128 stands for zero in the data rows.
Here are some numbered points:
[103 140 112 168 107 111 138  99 162 124 154 107] 0
[171 157 178 106 130 112 125 110 146 108 107 107] 1
[122 109 112 136 177 129 105 157 108 173 108 146] 2
[154 164 113 167 150 111 139 132 123 123 107 108] 3
[160  99 112 155 143 111 150 107 108 109 107 162] 4
[156 143 112 155 114 109 106 153 107 154 107 113] 5
[100 150 111 176 107 112 127 104 153 134 174 108] 6
[166 153 111 107 123 158 105 144 112 156 107 107] 7
[144 119 110 107 108 177 103 166 108 138 111 137] 8
[133 139 119 147 108 110 159 156 108 107 123 117] 9
[131 168 117 147 108 112 159 121 134 107 125 108] 10
[156 149 136 130 115 112 177 147 109 108 107 108] 11
[155 149 130 136 114 112 172 145 109 108 107 108] 12
[172 169 132 134 130 111 172 122 135 109 106 107] 13
[115 134 152 113 167 112 158 163 107 108 107 121] 14
[141 147 175 107 106 112 120 101 156 107 115 107] 15
[102 153 111 132 107 133 105 141 113 178 155 108] 16
[104 126 110 165 158 112 141 169 108 119 107 131] 17
[155 100 112 120 112 145 105 143 107 169 107 163] 18
[168 168 111 139 125 127 105 119 136 171 106 109] 19
[100 149 179 106 107 112 124 101 153 107 164 107] 20
[102 114 167 107 106 112 113 101 167 107 159 107] 21
[141 126 112 142 106 126 105 171 107 170 114 129] 22
[167 159 111 160 137 112 145 136 119 114 108 108] 23
[124 100 157 108 176 112 156 124 108 109 108 180] 24
[149 101 112 122 154 144 104 108 107 169 108 163] 25
[156 101 112 106 150 173 105 133 108 141 106 170] 26
[125 134 113 169 178 112 120 164 108 140 107 122] 27
[159 154 119 147 117 109 161 142 114 109 107 107] 28
[152 139 181 108 152 112 129 100 164 107 106 108] 29
[102 152 133 133 107 111 173 144 112 107 168 107] 30
[102 102 175 105 106 111 138 101 157 108 164 108] 31
[147 142 112 157 156 112 149 152 108 112 106 112] 32
[171 100 112 107 132 181 106 147 107 134 108 156] 33
[136 171 180 108 107 111 126 124 131 108 120 107] 34
[148 121 182 105 107 112 128 101 176 107 108 107] 35
[103 166 121 144 107 111 162 130 125 107 154 108] 36
[155 100 128 137 112 111 169 142 108 109 107 159] 37
[103 139 113 130 107 136 105 157 107 179 153 116] 38
[123 170 119 146 107 111 159 123 133 107 133 108] 39
[143 101 111 121 160 143 105 103 108 171 107 157] 40
[135 120 116 150 168 111 158 168 108 108 106 134] 41
[120 157 112 108 107 169 106 137 118 145 135 107] 42
[149 112 111 139 109 127 105 160 108 171 106 144] 43
[101 111 164 105 108 110 108 101 165 109 166 106] 44
[168 129 173 107 125 111 140 100 174 107 107 108] 45
[103 109 165 106 107 111 147 100 164 107 168 107] 46
[124 140 178 106 107 112 125 100 163 108 132 109] 47
[134 101 111 106 170 171 106 122 107 144 107 176] 48
[101 125 140 124 107 112 170 101 178 108 176 108] 49
[150 111 112 107 108 173 107 158 107 143 107 144] 50
[136 158 111 167 108 112 119 139 119 142 120 108] 51
[130 100 136 129 174 111 175 125 109 107 106 176] 52
[134 100 111 106 169 179 106 136 109 136 107 166] 53
[163 164 143 122 121 111 167 133 124 107 107 109] 54
[123 102 110 169 175 112 122 122 109 139 107 177] 55
[117 101 112 107 170 160 105 145 108 155 108 158] 56
[145 156 113 157 107 110 149 138 117 110 111 107] 57
[102 116 146 121 107 111 168 101 170 108 164 108] 58
[164 163 112 158 121 112 150 116 141 114 107 108] 59
[104 101 111 107 156 182 105 117 109 132 108 169] 60
[158 101 113 106 118 163 106 143 108 112 108 159] 61
[163 153 181 106 121 111 130 106 149 108 108 109] 62
[172 126 111 108 131 157 107 171 108 157 107 130] 63
[102 106 162 108 107 110 109 101 161 108 156 109] 64
[155  99 113 125 148 141 106 115 108 173 107 170] 65
[132 137 112 120 171 146 105 101 165 169 107 107] 66
[148 153 133 132 156 112 174 106 149 108 108 109] 67
[168 131 113 153 127 112 154 165 108 108 107 124] 68
[102 153 111 115 108 151 104 107 150 163 169 108] 69
[134 101 112 107 168 182 106 141 108 131 106 162] 70
[168 106 112 158 125 111 108 154 108 153 106 149] 71
[144 133 111 106 160 177 105 164 108 125 107 123] 72
[125 101 112 165 108 112 115 143 107 146 130 158] 73
[101 128 112 105 108 167 105 101 176 146 176 107] 74
[101 113 112 157 107 112 149 100 168 111 171 108] 75
[170 151 112 157 128 112 150 145 111 112 106 106] 76
[109 100 113 145 162 121 104 113 108 165 106 166] 77
[154 150 111 116 114 150 104 147 110 164 106 107] 78
[105 109 113 107 159 180 107 155 109 134 106 146] 79
[103 154 136 130 107 111 176 106 150 108 175 107] 80
[166 125 155 109 138 111 154 100 175 108 107 109] 81
[108 100 111 106 161 181 105 117 106 130 108 170] 82
[105 111 111 107 157 176 105 159 107 125 107 144] 83
[112 153 117 149 107 110 158 105 151 108 145 107] 84
[101 121 135 132 107 111 173 100 175 107 162 109] 85
[110 115 145 121 107 113 167 102 170 107 146 107] 86
[104 102 111 107 157 176 104 104 108 124 106 159] 87
[118  99 111 106 172 162 106 132 107 150 107 171] 88
[101 121 162 105 107 113 107 102 175 108 167 107] 89
[166 110 136 129 125 112 173 158 108 107 107 146] 90
[163 144 112 147 120 119 106 102 161 163 107 108] 91
[104 101 112 107 158 162 105 101 108 111 107 155] 92
[103 149 142 124 106 111 170 149 109 107 161 108] 93
[101 111 156 109 108 111 155 101 166 107 175 108] 94
[151 149 113 127 153 139 105 145 111 176 107 107] 95
[153 156 112 115 110 148 104 109 146 165 108 108] 96
[153 161 112 161 151 112 145 136 121 116 108 107] 97
[147 100 111 105 108 179 106 135 108 129 111 168] 98
[155 155 117 147 115 111 160 106 149 107 106 108] 99
[102 126 182 107 107 111 127 101 175 109 177 108] 100
[101 101 156 109 107 112 155 101 156 108 163 107] 101
[139 113 111 106 164 170 105 160 109 118 107 142] 102
[143 127 138 127 106 111 174 169 108 108 113 130] 103
[144 150 111 150 107 115 104 103 152 159 114 107] 104
[109 100 111 157 163 112 150 132 107 112 108 172] 105
[112 101 121 146 165 112 161 122 109 108 108 175] 106
[170 101 112 146 126 120 104 121 109 164 107 175] 107
[114 101 112 106 107 167 107 129 108 117 141 175] 108
[102 108 144 122 105 113 166 100 163 108 158 108] 109
[102 112 174 106 108 112 137 101 166 108 174 107] 110
[149  99 112 108 156 174 105 112 108 141 107 167] 111
[158 110 112 122 118 144 106 157 108 171 109 147] 112
[110 128 171 107 107 111 141 100 175 109 156 106] 113
[101 106 159 106 107 111 105 101 161 108 174 108] 114
[158 158 153 112 116 112 160 138 117 108 108 107] 115
[132 132 170 107 172 111 117 164 109 108 106 124] 116
[152 159 115 151 109 111 156 111 145 109 108 107] 117
[103 115 157 109 107 113 156 100 169 107 154 108] 118
[161 100 111 107 144 173 106 128 108 123 108 175] 119
[102 164 175 108 107 112 120 117 139 110 157 108] 120
[102 107 156 109 108 111 156 102 163 108 160 109] 121
[102 153 123 142 107 111 164 107 151 107 173 108] 122
[149 127 166 107 106 112 111 100 176 108 106 109] 123
[167 143 155 111 137 111 158 101 160 109 107 107] 124
[145 101 111 107 158 163 106 113 108 113 106 167] 125
[141 141 112 155 106 111 151 156 107 109 114 116] 126
[162 100 112 114 122 153 104 130 107 163 108 174] 127
[136 142 135 130 108 111 175 155 109 108 119 115] 128
[152 129 115 151 151 111 155 168 106 108 106 126] 129
[101 136 147 119 107 111 165 160 108 109 174 120] 130
[102 105 166 107 107 111 145 101 159 107 175 107] 131
[122 142 167 107 106 111 144 154 108 108 135 112] 132
[107 140 111 144 107 122 105 101 165 164 150 108] 133
[102 171 174 107 105 111 121 127 129 108 178 108] 134
[114 100 122 143 169 111 164 128 107 108 107 175] 135
[156 133 152 113 149 113 159 163 106 110 107 123] 136
[169 171 128 137 128 112 170 125 130 107 107 107] 137
[141 158 171 106 107 111 141 110 145 108 116 107] 138
[101 167 112 154 107 112 105 119 137 156 173 109] 139
[165 163 113 106 123 180 106 134 123 128 105 108] 140
[118 101 113 133 170 132 105 112 108 176 106 167] 141
[137 166 154 113 108 112 160 130 127 106 118 108] 142
[105 164 183 107 107 111 126 117 138 109 152 107] 143
[127 145 139 127 108 112 173 150 108 108 128 110] 144
[157 132 111 175 147 113 126 164 108 143 107 124] 145
[144 122 111 101 161 180 107 169 107 129 107 135] 146
[123 141 167 106 107 110 145 101 161 107 133 109] 147
[145 132 113 175 159 112 124 164 109 135 107 123] 148
[122 170 165 107 107 112 147 124 130 108 134 108] 149
[102 122 112 124 106 143 104 169 109 171 178 135] 150
[101 171 112 163 106 110 144 125 131 117 175 107] 151
[166 153 112 121 125 146 105 106 151 168 108 107] 152
[140 170 112 107 107 163 104 123 133 149 113 108] 153
[129 100 113 176 173 112 127 112 107 132 106 165] 154
[116 100 112 109 168 156 105 116 108 157 107 173] 155
[128 120 111 106 177 178 105 168 108 137 106 135] 156
[136 100 110 154 167 113 105 135 108 156 107 169] 157
[152 102 111 129 152 137 106 127 108 176 107 176] 158
[116 118 111 134 169 131 106 165 106 175 108 138] 159
[109 167 113 148 107 119 105 119 137 162 148 107] 160
[102 113 180 106 107 112 127 101 169 107 156 107] 161
[129 101 112 122 174 143 104 118 108 172 107 172] 162
[100 126 148 119 106 111 163 101 178 108 162 107] 163
[156 118 111 107 113 178 105 167 108 137 107 138] 164
[130 101 112 118 174 148 105 118 107 167 107 172] 165
[103 102 113 106 156 181 104 144 109 133 107 159] 166
[156 101 112 107 116 177 106 142 109 124 107 161] 167
[102 151 111 173 107 112 121 104 154 137 169 107] 168
[101 124 167 106 108 112 146 102 178 107 174 107] 169
[105 100 112 107 157 158 105 114 109 109 107 167] 170
[167 112 125 141 136 112 167 159 107 107 106 142] 171
[102 125 174 106 107 112 120 171 108 108 171 130] 172
[102 111 112 165 108 111 116 101 166 144 174 108] 173
[165 117 112 106 123 171 105 164 107 144 108 139] 174
[171 159 112 156 131 112 107 135 119 153 107 109] 175
[163 112 112 118 141 148 105 159 108 166 106 144] 176
[102 159 116 149 108 112 158 136 121 107 165 106] 177
[101 110 168 107 107 111 112 100 165 108 175 109] 178
[133 100 112 122 170 144 104 141 108 171 107 162] 179
[102 128 162 107 108 112 109 101 174 108 172 106] 180
[137 139 112 121 108 146 106 157 108 168 118 117] 181
[170 102 112 107 135 161 104 126 107 154 107 179] 182
[100 165 111 165 106 112 142 131 124 119 166 108] 183
[124 161 143 123 108 111 169 115 140 106 132 107] 184
[138 101 112 106 166 181 105 115 109 132 107 170] 185
[101 103 179 107 109 112 126 102 158 108 159 107] 186
[101 146 157 107 107 110 155 100 160 108 167 108] 187
[101 148 113 107 106 171 106 149 109 143 177 108] 188
[136 141 112 136 106 130 104 155 107 173 120 114] 189
[100 119 164 106 108 111 111 101 174 108 161 108] 190
[104 133 163 107 107 111 110 101 169 107 153 107] 191
[162 133 169 106 144 112 143 101 169 107 108 106] 192
[131 141 113 158 172 111 109 101 161 152 106 107] 193
[144 100 112 151 161 112 153 124 108 112 107 177] 194
[116 101 149 115 108 110 162 149 108 104 139 155] 195
[103 123 111 106 107 162 104 100 177 152 169 109] 196
[101 101 174 106 106 110 122 102 156 109 179 108] 197
[122 116 181 106 107 112 126 101 179 107 136 108] 198
[102 167 168 108 107 112 143 129 127 109 171 107] 199
[120 117 112 107 172 181 104 165 109 132 107 138] 200
[102 112 157 110 107 111 157 102 165 107 174 109] 201
[158 100 113 107 146 181 105 118 108 131 106 173] 202
[130 126 112 107 174 162 105 169 109 152 106 129] 203
[132 111 112 112 108 154 105 158 107 161 125 145] 204
[124 100 111 106 165 169 105 127 108 118 106 177] 205
[139 151 111 156 166 111 107 102 153 154 107 108] 206
[102 122 111 165 107 111 140 101 176 120 165 109] 207
[116 132 111 175 167 113 126 164 107 134 106 124] 208
[137 101 111 149 107 117 105 132 107 161 117 171] 209
[104 163 141 123 107 112 170 134 122 108 154 109] 210
[100 164 147 119 108 111 165 133 123 108 174 108] 211
[156 121 133 133 116 113 172 168 109 109 107 134] 212
[103 103 180 105 107 112 125 101 157 108 157 107] 213
[102 166 119 146 108 112 161 118 139 108 178 107] 214
[108 166 111 173 106 111 125 119 137 136 149 107] 215
[116 101 113 153 168 113 153 128 108 108 107 175] 216
[124 125 112 169 108 111 122 171 107 138 132 129] 217
[172  99 151 113 131 112 159 145 108 108 107 158] 218
[149 121 111 108 108 164 105 168 108 113 107 136] 219
[137 150 110 106 167 180 105 146 109 129 107 107] 220
[169 162 112 137 126 128 104 115 140 172 107 108] 221
[116 100 112 106 170 176 105 102 108 125 107 157] 222
[102 165 111 165 107 111 142 132 125 118 170 109] 223
[107 101 112 105 160 174 104 106 108 122 107 161] 224
[124 158 175 107 107 112 121 111 146 107 131 109] 225
[158 101 111 174 146 112 133 131 108 128 107 171] 226
[101 167 172 106 106 112 139 120 136 108 166 108] 227
[169 100 111 109 134 158 105 121 107 155 107 174] 228
[101 156 111 144 107 121 105 109 148 164 177 107] 229
[168 120 112 174 136 112 132 167 107 128 107 136] 230
[102 125 111 171 108 111 136 170 106 123 165 129] 231
[144 108 114 107 106 162 105 155 108 151 113 149] 232
[166 102 112 107 125 170 106 151 108 143 107 153] 233
[119 146 111 166 107 112 117 153 107 143 137 111] 234
[121 160 112 169 175 112 139 113 142 122 107 107] 235
[104 148 112 130 107 136 106 102 155 178 155 106] 236
[156 147 111 107 114 173 104 149 108 121 107 106] 237
[143 103 112 107 161 162 105 150 107 152 108 153] 238
[156 157 111 166 114  98 142 109 146 119 107 107] 239
[119 160 112 164 172 111 116 136 120 145 107 107] 240
[101 146 112 113 107 153 105 101 156 161 170 107] 241
[161 142 111 125 119 141 105 153 108 175 107 113] 242
[137 134 163 106 107 112 150 161 108 109 120 121] 243
[114 156 127 140 107 113 167 140 116 108 143 108] 244
[165 168 171 107 121 110 117 123 132 108 107 107] 245
[102 138 113 177 107 111 127 159 108 133 155 117] 246
[162 100 111 106 142 162 104 138 108 154 107 165] 247
[142 126 118 148 107 112 159 170 109 107 114 130] 248
[169 101 113 118 133 147 104 138 108 167 106 165] 249
[102 107 179 107 108 111 124 100 161 108 175 109] 250
[102 108 168 105 107 111 115 101 163 107 154 107] 251
[126 101 112 105 178 168 105 110 108 117 106 166] 252
[112 101 112 107 165 160 106 101 107 110 106 155] 253
[164 141 145 122 121 112 169 100 163 107 107 109] 254
[167 130 112 107 135 178 105 166 109 128 106 126] 255
[103 101 112 107 156 163 104 100 108 112 107 156] 256
[140 134 111 170 163 112 120 161 108 140 108 121] 257
[110 140 119 146 107 120 106 157 107 164 146 117] 258
[161 140 113 139 120 126 106 158 108 171 106 117] 259
[149 101 112 107 106 161 106 143 108 154 107 160] 260
[102 132 151 116 107 111 162 101 171 107 159 107] 261
[136 100 126 140 106 112 167 136 107 107 120 168] 262
[131 101 152 115 107 110 161 125 107 107 127 176] 263
[125 134 112 166 107 110 140 102 169 120 130 108] 264
[102 130 151 113 108 111 161 100 173 107 160 109] 265
[136 101 111 107 167 178 105 113 107 127 106 169] 266
[115 121 112 111 108 155 105 169 108 160 142 134] 267
[108 131 111 112 164 151 105 165 108 163 106 126] 268
[101 152 123 143 108 111 166 105 151 108 175 108] 269
[101 121 164 107 107 112 147 100 175 109 167 108] 270
[124 101 111 152 176 114 107 115 107 157 107 171] 271
[118 127 172 106 108 112 141 101 176 108 138 108] 272
[103 100 112 107 156 161 105 108 107 152 106 161] 273
[151 100 113 106 108 161 105 114 108 108 107 168] 274
[137 116 117 148 167 111 158 164 107 108 108 139] 275
[101 158 112 123 108 142 104 138 118 171 174 108] 276
[101 106 165 107 107 112 110 100 159 107 158 107] 277
[143 136 112 165 159 112 116 161 109 145 107 119] 278
[129  99 112 125 107 142 104 134 109 172 128 170] 279
[138 109 113 172 107 112 135 100 162 125 118 108] 280
[143 164 110 171 107 112 122 118 139 139 115 108] 281
[141 101 111 162 107 111 113 122 108 148 115 177] 282
[160  99 112 168 118 113 139 148 108 121 108 155] 283
[113 145 112 151 108 113 105 101 159 157 143 109] 284
[101 104 165 107 108 111 147 100 160 107 176 109] 285
[134 125 137 132 107 112 176  99 177 109 121 108] 286
[142 160 111 117 108 149 106 135 121 164 115 108] 287
[103 120 154 111 107 115 156 101 174 107 154 108] 288
[147  93 112 174 107 111 132 153 107 129 108 149] 289
[105 100 112 106 159 166 105 100 108 115 107 157] 290
[163 163 171 107 122 111 116 116 139 108 107 106] 291
[103 163 151 117 107 113 162 133 124 108 154 107] 292
[111 158 168 107 108 112 145 109 146 107 146 108] 293
[104 101 131 136 157 111 170 115 108 107 108 171] 294
[101 100 181 106 107 113 128 131 109 108 163 171] 295
[168 170 135 129 136 112 174 122 134 107 109 108] 296
[111 113 116 150 108 112 157 100 167 108 143 107] 297
[159 100 112 107 118 162 106 126 108 153 106 178] 298
[140 168 112 134 164 132 105 127 128 176 107 109] 299
[141 107 130 136 161 111 172 156 107 107 107 148] 300
[170 101 112 106 129 176 105 147 108 126 106 157] 301
[126 122 115 151 106 112 158 170 108 108 131 134] 302
[101 115 159 107 107 111 107 101 170 109 160 108] 303
[146 101 113 157 157 112 149 146 108 111 108 157] 304
[128 136 112 153 108 112 153 160 108 107 129 119] 305
[101 123 133 132 107 111 173 101 176 108 162 108] 306
[102 123 112 176 109 112 127 172 107 133 169 133] 307
[150 116 111 120 154 146 104 163 108 169 107 140] 308
[158 109 135 132 116 113 177 157 109 107 107 146] 309
[165 152 111 141 138 125 106 143 113 168 108 108] 310
[118 146 113 124 108 140 105 101 157 173 137 107] 311
[101 128 120 147 107 110 161 100 176 108 160 108] 312
[139 100 112 127 164 139 106 149 108 175 107 156] 313
[113 170 111 155 107 112 152 122 132 108 143 108] 314
[113 102 112 146 167 120 104 129 106 164 106 175] 315
[113 101 113 107 165 181 106 135 109 133 108 169] 316
[152 104 112 138 150 129 104 152 109 173 106 151] 317
[167 146 112 173 126 112 133 102 158 127 107 108] 318
[103 132 175 105 106 110 137 100 172 107 172 107] 319
[117 118 177 107 107 112 137 101 174 108 141 109] 320
[101 166 165 107 107 112 146 119 138 108 167 108] 321
[105 148 153 114 107 112 160 150 108 109 151 109] 322
[170 134 166 107 129 111 144 163 108 108 106 123] 323
[145 152 112 109 108 157 106 145 112 158 111 107] 324
[102 160 170 107 108 112 116 114 143 107 175 108] 325
[104 158 111 154 106 112 153 138 119 108 153 108] 326
[165 122 133 132 138 112 174 170 107 107 107 133] 327
[104 168 111 112 158 153 106 128 128 161 107 107] 328
[101 101 160 107 107 112 105 100 155 109 163 108] 329
[128 101 111 176 108 111 127 145 108 134 128 159] 330
[103 142 164 107 108 111 149 100 162 108 173 108] 331
[150 139 173 105 153 112 119 101 165 108 108 107] 332
[102 131 125 140 106 111 166 101 172 108 169 106] 333
[102 120 169 107 107 111 142  99 175 109 175 108] 334
[147 101 112 106 156 183 105 148 108 131 108 154] 335
[122 101 128 137 175 112 169 116 107 109 107 170] 336
[102 102 113 165 106 111 141 100 158 120 153 107] 337
[130 133 131 135 172 111 172 163 108 109 107 124] 338
[155 148 164 107 114 111 110 148 109 107 107 108] 339
[121 101 112 167 172 111 118 115 109 141 106 169] 340
[171 127 112 172 131 112 135 169 108 126 107 129] 341
New points follow, each followed by the number of its nearest point above by angle.
[102 130 112 134 108 134 105 189 109 177 174 126] 150
[155 115 113 153 112 111 152 101 170 109 107 107] 280
[148 115 112 113 158 153 106 165 107 162 107 139] 308
[137 116 130 136 107 111 172 101 169 109 120 107] 286
[117 160 112 131 106 136 106 136 119 180 141 108] 16
[112 125 111 169 106 112 119 171 109 141 143 130] 217
[161 136 164 106 143 112 109 100 167 108 107 108] 332
[138 150 111 162 108 111 114 146 109 148 117 108] 51
[156 105 111 137 147 128 104 152 108 174 108 152] 317
[129 171 117 148 174 111 157 125 132 109 107 109] 235
[118 161 169 107 108 112 115 111 144 107 137 107] 225
[171 169 111 106 133 179 104 127 128 136 107 108] 140
[133 100 112 156 171 111 150 144 107 109 107 159] 304
[116 154 111 157 107 111 108 108 149 152 142 107] 284
[102 114 134 131 109 113 176 162 107 109 172 141] 130
[101 153 113 129 106 136 104 105 151 178 154 108] 236
[163 147 113 162 122 111 113 148 107 147 106 108] 5
[135 139 111 160 169 112 147 155 108 115 108 115] 32
[102 145 172 108 107 111 119 100 157 109 161 108] 20
[122 151 112 161 107 111 114 103 152 148 133 108] 284
[166 128 112 113 125 153 106 167 107 163 109 127] 63
[150 141 112 167 106 113 139 156 107 122 108 115] 126
[120 101 113 125 174 140 105 141 107 175 107 162] 179
[140 101 128 139 108 111 169 108 108 108 115 161] 262
[121 101 110 106 174 164 105 127 108 113 107 176] 205
[116 134 113 111 169 154 105 163 108 160 108 123] 268
[101 171 113 157 106 112 151 123 131 111 176 108] 151
[131 132 132 133 108 111 173 100 171 108 125 108] 286
[143 101 113 146 162 119 105 142 107 164 107 160] 157
[143 111 112 147 159 119 105 160 108 161 108 144] 317
[102 146 112 160 108 112 113 150 109 147 172 109] 246
[101 137 170 108 108 111 143 161 107 107 165 121] 172
[171 147 112 110 129 155 105 102 157 158 108 108] 152
[160 147 118 149 118 111 158 100 156 108 107 106] 99
[136 156 110 143 169 123 107 140 116 168 107 107] 299
[167 121 167 107 125 112 144 168 107 109 108 134] 323
[102 139 141 124 107 111 172 157 107 108 174 117] 130
[141  99 113 123 108 142 104 123 107 171 115 176] 279
[139 158 112 108 163 158 104 110 145 157 106 107] 66
[102 141 111 108 107 169 104 152 108 147 164 112] 188
[151 136 130 135 153 112 170  99 167 107 107 108] 67
[149 100 112 107 108 175 106 129 107 139 108 172] 98
[137 138 111 165 107 111 142 100 167 119 119 108] 264
[102 133 112 148 108 118 105 162 108 161 156 123] 258
[156 122 112 121 148 143 106 169 109 169 107 134] 308
[168 120 112 150 135 116 106 168 109 159 106 136] 71
[172 152 111 156 132 111 151 144 113 111 107 108] 76
[126 101 110 119 177 146 105 142 108 169 107 160] 179
[155 167 146 120 113 111 165 128 128 108 106 107] 54
[135 132 113 125 106 140 106 165 108 174 121 124] 181
[136  94 139 126 108 111 172 136 109 107 118 167] 262
[122 160 112 150 106 117 105 113 143 160 134 107] 160
[101 140 111 170 107 112 137 100 166 124 168 108] 0
[102 168 120 146 107 112 161 128 129 108 161 108] 36
[120 163 135 131 174 112 175 135 122 108 108 108] 338
[121 101 111 151 175 115 105 109 107 159 107 163] 271
[145 137 112 169 107 111 120 160 108 141 110 120] 5
[105 117 112 138 109 126 105 165 108 169 152 138] 150
[103 116 112 166 106 112 117 101 170 144 167 108] 173
[164 157 112 107 140 175 105 141 115 138 108 108] 140
[102 101 113 105 155 159 104 114 108 107 108 168] 170
[152 115 112 106 150 171 106 163 109 143 107 140] 146
[101 137 112 153 109 112 105 160 108 156 157 119] 258
[110 119 114 153 106 111 153 102 175 107 146 107] 297
[149 101 111 157 154 112 151 142 108 109 106 161] 304
[101 140 110 106 107 173 105 157 107 142 164 115] 188
[101 135 151 114 107 112 159 161 108 108 176 122] 130
[127 139 112 137 107 128 105 158 108 173 129 116] 189
[102 146 113 153 108 111 106 151 107 154 163 108] 258
[130 101 111 106 173 167 104 105 108 116 107 161] 252
[143 112 175 108 107 112 122 100 166 107 112 108] 35
[156 164 111 106 148 174 106 115 139 123 107 105] 140
[119 161 176 107 107 110 121 113 143 107 138 107] 225
[170 153 111 157 133 111 108 106 150 152 107 107] 91
[102 129 112 169 108 111 139 167 109 122 167 127] 231
[102 148 170 106 107 111 116 101 158 109 161 108] 20
[153 100 174 106 151 111 137 122 108 109 107 178] 24
[101 166 168 107 108 113 144 131 125 107 174 107] 199
[128 101 111 154 175 112 104 104 109 155 108 181] 271
[147 171 112 170 159 111 120 123 131 140 107 109] 3
[127 115 111 177 106 112 128 163 107 132 130 141] 217
[136 100 142 123 170 112 168 118 107 108 106 171] 52
[126 100 145 121 107 112 166 145 107 108 129 157] 195
[154 100 112 106 112 164 106 126 108 112 105 177] 274
[124 123 133 133 107 112 172 100 176 108 132 107] 286
[145 115 112 162 106 111 114 100 169 146 111 107] 280
[102 100 146 119 107 111 164 136 108 108 154 168] 195
[129 109 112 177 107 112 131 156 108 130 127 147] 330
[127 100 111 107 177 160 105 108 106 108 108 163] 252
[121 145 133 133 107 112 173 149 108 107 134 110] 144
[145 100 112 107 159 184 105 147 106 131 107 158] 335
[142 101 111 147 162 119 105 140 108 164 107 163] 157
[146 114 111 134 107 130 105 162 107 174 110 142] 43
[110 120 112 172 163 111 123 168 108 137 107 137] 208
[115 109 142 125 107 112 170 154 108 107 141 148] 195
[108 125 112 169 161 111 137 172 109 122 108 131] 17
[102 169 112 160 107 111 147 120 136 115 175 107] 151
[149 152 112 173 107 111 122 146 111 137 105 107] 51
[132 101 112 117 171 149 106 144 108 165 107 160] 179
[140 101 112 120 163 145 106 136 108 168 106 166] 179
[134 135 111 105 107 178 105 163 108 128 121 121] 8
[137 130 111 162 107 111 113 167 108 147 120 124] 217
[169 139 146 119 134 112 165 156 108 109 107 115] 136
[117 101 112 107 107 165 105 131 109 114 137 173] 108
[128 101 111 136 107 129 105 133 108 174 128 170] 279
[142 160 163 106 106 113 148 112 145 108 114 108] 138
[157 161 112 158 115 111 110 135 121 151 106 108] 175
[160 101 112 158 142 111 108 123 108 150 108 177] 107
[135 100 111 106 169 168 104 126 108 145 108 176] 48
[101 123 113 169 108 112 137 170 108 122 162 133] 231
[157 167 164 106 116 112 110 129 125 108 106 107] 245
[102 139 122 144 107 110 162 157 107 107 175 117] 30
[134 138 119 146 107 112 160 158 108 107 125 118] 9
[125 103 111 145 176 121 105 150 107 163 107 152] 2
[104 100 110 106 157 162 106 101 109 153 107 155] 273
[102 100 127 139 107 112 168 143 108 107 155 160] 195
[162 134 113 111 142 154 105 101 168 160 106 109] 152
[168 155 111 161 127 111 112 140 115 162 107 108] 175
[171 169 116 162 129 112 158 120 134 108 106 108] 59
[108 167 111 175 108 110 131 130 127 129 146 107] 215
[102 164 128 139 108 111 170 131 123 109 154 107] 36
[161 100 121 145 120 112 163 138 108 108 106 166] 37
[141 157 111 167 107 112 117 112 145 143 115 107] 281
[136 140 112 163 106 112 143 155 108 117 119 115] 126
[107 102 111 106 160 160 105 117 107 109 107 172] 170
[162 104 160 107 143 111 152 151 108 108 106 151] 218
[103 101 113 145 106 121 105 147 108 164 170 155] 150
[102 135 145 121 106 111 167 162 109 108 177 121] 130
[129 124 112 127 174 138 106 170 108 177 108 133] 159
[137 142 111 159 107 112 148 101 161 113 118 108] 264
[126 140 112 107 175 163 105 157 109 152 108 116] 203
[139 155 111 140 107 127 105 108 147 170 116 108] 104
[145 149 112 107 158 183 104 147 108 131 107 109] 220
[101 101 113 107 107 163 106 112 107 150 174 165] 108
[127 147 123 143 107 112 164 101 156 108 130 109] 84
[102 154 151 113 108 111 159 107 146 108 157 107] 187
[152 171 111 167 152 112 117 126 132 142 107 108] 3
[131 119 112 107 173 158 106 167 107 156 106 137] 203
[128 171 137 128 107 112 172 126 132 108 128 109] 184
[103 165 111 106 106 176 106 116 139 126 153 108] 42
[139 101 111 159 165 112 146 124 108 115 107 178] 194
[148 172 112 161 107 111 112 124 132 148 106 108] 281
[134 140 112 124 106 145 105 157 109 172 121 115] 181
[101 161 140 125 106 112 171 113 141 108 176 107] 80
[101 166 158 107 107 112 154 118 137 109 162 107] 321
[173 135 111 154 130 113 153 158 107 110 108 120] 68
[102 152 130 136 108 111 170 144 112 108 159 108] 30
[102 166 112 107 108 181 105 132 126 133 166 109] 188
[112 142 114 152 107 112 155 101 161 108 144 107] 84
[113 119 112 116 166 152 104 165 108 164 109 138] 268
[100 161 111 156 107 111 107 114 143 153 175 108] 139
[102 159 153 113 109 112 160 138 119 108 176 107] 211
[159 105 112 117 117 148 106 154 108 166 108 149] 112
[145 161 110 118 107 147 105 113 142 168 110 106] 96
[144 158 112 154 107 110 106 110 144 154 114 107] 104
[101 100 138 128 107 111 175 150 108 108 167 155] 195
[129 156 151 115 107 113 160 111 145 109 129 107] 184
[143 154 182 106 159 110 131 144 114 107 108 108] 116
